Families of rows that turns and mirrors carry onto each other, the same ones carrying the whole set onto itself: the rest of each named row's family, in list order
4 families of 8 rows
noluv: -221 -168  -37 -163  -89 -142  209  360  -97  140  133
Sizu:    7  -58  362 -122   22 -346  -55  -95   92  285   16
Nevib: -218 -162  325  -24 -138   26  116   29 -201  195 -126
naro: -109 -255  348 -153 -174  -86  -27   -1 -318 -112   98
Zelok:   -9    0   35 -256  281 -159   33   38   81  266  159
Bek:  209  -47  125 -331  -32  -84  197  -22   -5  -42  309
vevu:  111 -163  406 -172 -151 -108  -75 -123 -208   17  236
nepi: -194 -128   -9 -101  -69  -51  146  199 -117  246 -161
gelod: -187 -342  155  -63 -251 -103  156  263 -148    5  191
bager: -194 -264   15  -93  169   -1  129  244   22  134    7
Fuzor:  -90  -91   65 -133   80  -76  126  313 -151  242 -149
nosu:  179   36  184 -282  150 -230  133   77   67  234  -57
zifi: -190 -142  265 -215 -302  -99  -15  149 -327   29   64
nadef:  142  -87   55 -346   -1 -288   66  123  152   21  301
vam:   62  -43  443 -148  -68 -130  131 -204   12  206  -30
pife:  109   13  367 -310 -243 -256   -7 -100 -142   58  183
kat:  105   30  180 -346    9 -264  170  127  196  124  257
guda:  123   86  212 -274    6 -172  107  -38  186  232  -46
vunap: -231  -89  -27 -207  270 -143   62  167  -44  143   25
faru: -162 -289  193    5 -250  -15   93   95 -177  118 -124
Batar: -183 -130  235 -111   43 -134  -96  -42 -180  160 -212
Sut: -145 -208  -66 -205  -67 -143   45  361  -56   15  195
Sedi:  -99 -185   14 -259  -89   86  174  225 -204  -85  179
Tugad: -294 -203  255  -34  -34 -176  -63  169  -93  250 -114
sis:  165  -82  409 -175 -156 -123   51 -151  135   98    3
tosi:   64 -143  155 -287   77 -111  104   62  -67    7  472
Kizaf: -149 -217  106 -240   61  -92  144  200 -188 -132  347
Bufet:   20 -158  319 -217 -222 -187   72 -155   88  -18  332
Dosu:   31  -45  281 -153   57 -137 -141 -149  -58  300  -89
zizol:  116 -129  100 -150  237 -155  153  -16  218  173  138
kisi: -253 -295  193  -88 -289  -40   55   90 -121  -21  233
musa:  149 -128  382 -229 -168 -219  115   15  145   -1  304

Same family as kat: noluv, nepi, gelod, guda, faru, sis, musa
Same family as kisi: Nevib, Fuzor, nosu, nadef, vam, Sut, Bufet
Same family as tosi: naro, Zelok, vevu, vunap, Batar, Kizaf, Dosu

Families of rows that turns and mirrors carry onto each other, the same ones carrying the whole set onto itself: the rest of each named row's family, in list order
5 families of 8 rows
ridi:   36  -74  388 -153   90  176 -202   68 -226  -81 -335 -148  -19 -226   59  234 -181  247   20  -52
Pir:   54  141  211  322  141  323  133  100 -142  -53 -359 -371  193 -326  -39   66  -53   42  102  185
dit:   44  157  292  214  236  253  194   59 -243   44 -341 -300   85 -391  -35   66    2  -64  112  167
duna:   74  132  170  366   70   45  137 -409  -54    5   87   60  104   21   54    9 -171   91  -74   93
mirib:    9  204  247  281  214  297   71   96 -140  -34 -399 -346   90 -289  -13   81   78   -6  221  164
Koma:   53   48   15  457  150  239   67  -46   63 -132  -91 -161  173 -127  -27  100 -226  201 -121  222
feso:   -8  111  188 -288  128  282 -222  -13  -96  -22  -83   66  -57   37   80   15 -112  188  -55  166
nof:   59   48   67  361  319  180   97   50   61  -13  -67 -111   60 -211  -48   99 -181  137 -119  217
movu:   95 -122  417   99   24  125 -221 -233 -462 -180 -236  138  109 -137  245   93  -17  -38  231  238
dem:   -5   91   75  -41  -74  249 -244 -295 -267 -182  -89  232   55  -83  173 -114  -16  153  123  275
vuz:   89  224  377  289 -116  198  194 -295 -339    5 -309 -269  236 -162   64   -2  -56  -78  186   53
kab:  -19  -31  375 -267  202  186 -185    4 -270  -75 -267  -63  -47 -135  100  268 -103  177  -31   41
dek:   81   79   84  442  215  115  200  -58   66 -204  -29 -190  224  -75   10  113 -113  125  -10  203
gurok:   45  134  173  353  224  248  161   30 -195  -44 -288 -339   56 -358  -17  180   82   13  181  172
remod:    4   54    8  399  283  223   46  -22   72 -184 -104 -147   42 -130    5  201 -102  176 -115  240
memi:  145  191  166  362  -56  104  173 -373  -67   58   64  -76   43   85   86   82 -183   37   -4   96
fut:   43   61  161  -26   -2  312 -181 -225 -172 -261   25  203   72   47  155 -148   -1   77   55  341
Guv:   -5   56   96   10   44  190 -310 -249 -256 -297  -17  125   34    4  174  -86   95  152   56  330
zofi:   73 -119  379   27   11   44 -268 -237 -514 -206 -237   20   15 -120  256  186  -28   22   84  217
fam:   90  130  197  429 -105  114  130 -431 -123  -70  -30  -56  211   41   88   46 -226   80  -38   97
ropo:   -2  112  137 -217   12  321 -195    5  -10 -128  -77  -17  -24  -41   22  -52 -137  309  -55   76
taz:   98  274  303  301  -41  161  189 -297 -287   85 -203 -212  105 -119   69   11   73  -94  305   67
Fige:   78  -49  309  101   47   22 -207 -240 -510 -233 -271   79   85 -253  267  189   69   27  165  200
pov:   35  -91  323   28   -9   93 -245 -228 -485 -126 -347  101   67 -268  217  162  -68   87  200  147
bago:   54  201   65   16   -6  181 -247 -243 -187 -197    1  173   84  -23  175 -161  102  126  140  285
Sir:  -40  -45  340  -87  175   95 -267 -214 -442 -110 -297  121   48 -178  198  211   43  105  170  133
Par:  130  132  223  370  -19   59  297 -341 -122 -158    4 -142  224   43  112   86 -142  -25  -15  161
tuf:   96   29   29  398  206  186  153  -36   30  -66  -26 -195   -8 -140   -9  253 -174  144 -123  201
seva:   45   47  292 -187  137  357 -142   93   33 -215  -50  -88    5   17    1  -18  -75  248  -69   75
tel:  152  208  368  287  -35  122  302 -173 -245  -19 -222 -294  227  -93  101   22  -86 -164  184  149
zim:   93 -127  559  -66  165  164 -182   81 -256 -142 -326 -163   47 -164   86  223  -96  126   97  -29
Rotik:  113  180  204 -193   53  238 -182  103   47  -75  -35  -99  -37   19   40  -42 -118  238  -67   75
rez:   97  -40  493 -165   78  113 -257   80 -278  -57 -291 -238  -47  -81  101  171 -124  133   30   14
pek:   94  159  226  364  196  176  199  118  -52  -60 -257 -338  231 -204    4   34  -46  -23  190  195
mor:   91  124  193  357  -37   98  128 -429  -95  -73   10  -10   51  121  137  148 -217   35 -105  143
pum:   70  228  393  228  -13  109  240 -408 -362   53 -197 -131  132 -156   61  -17   19 -114  164   40
kuvi:   18  122  208 -178  100  263 -291   76  -18 -161  -65 -133  -27   34   22  -96    0  253   -8  130
benu:  -43  105  160 -115   90  186 -304 -223 -265  -55 -109  245   44  -10  182  -45   31  104  162  263
bogi:   97  271  420  222  -95  154  152 -317 -298   88 -282 -213  102  -36  120   22  -34 -150  224   67
Mutev:  140  -56  441 -121  101   84 -143   95 -273 -109 -302 -208  -30 -210  132  315 -149  133  -43   -9

Same family as Fige: mirib, remod, bago, Rotik, mor, bogi, Mutev
Same family as ropo: ridi, Pir, Koma, dem, vuz, fam, pov
Same family as memi: gurok, Guv, zofi, taz, tuf, rez, kuvi

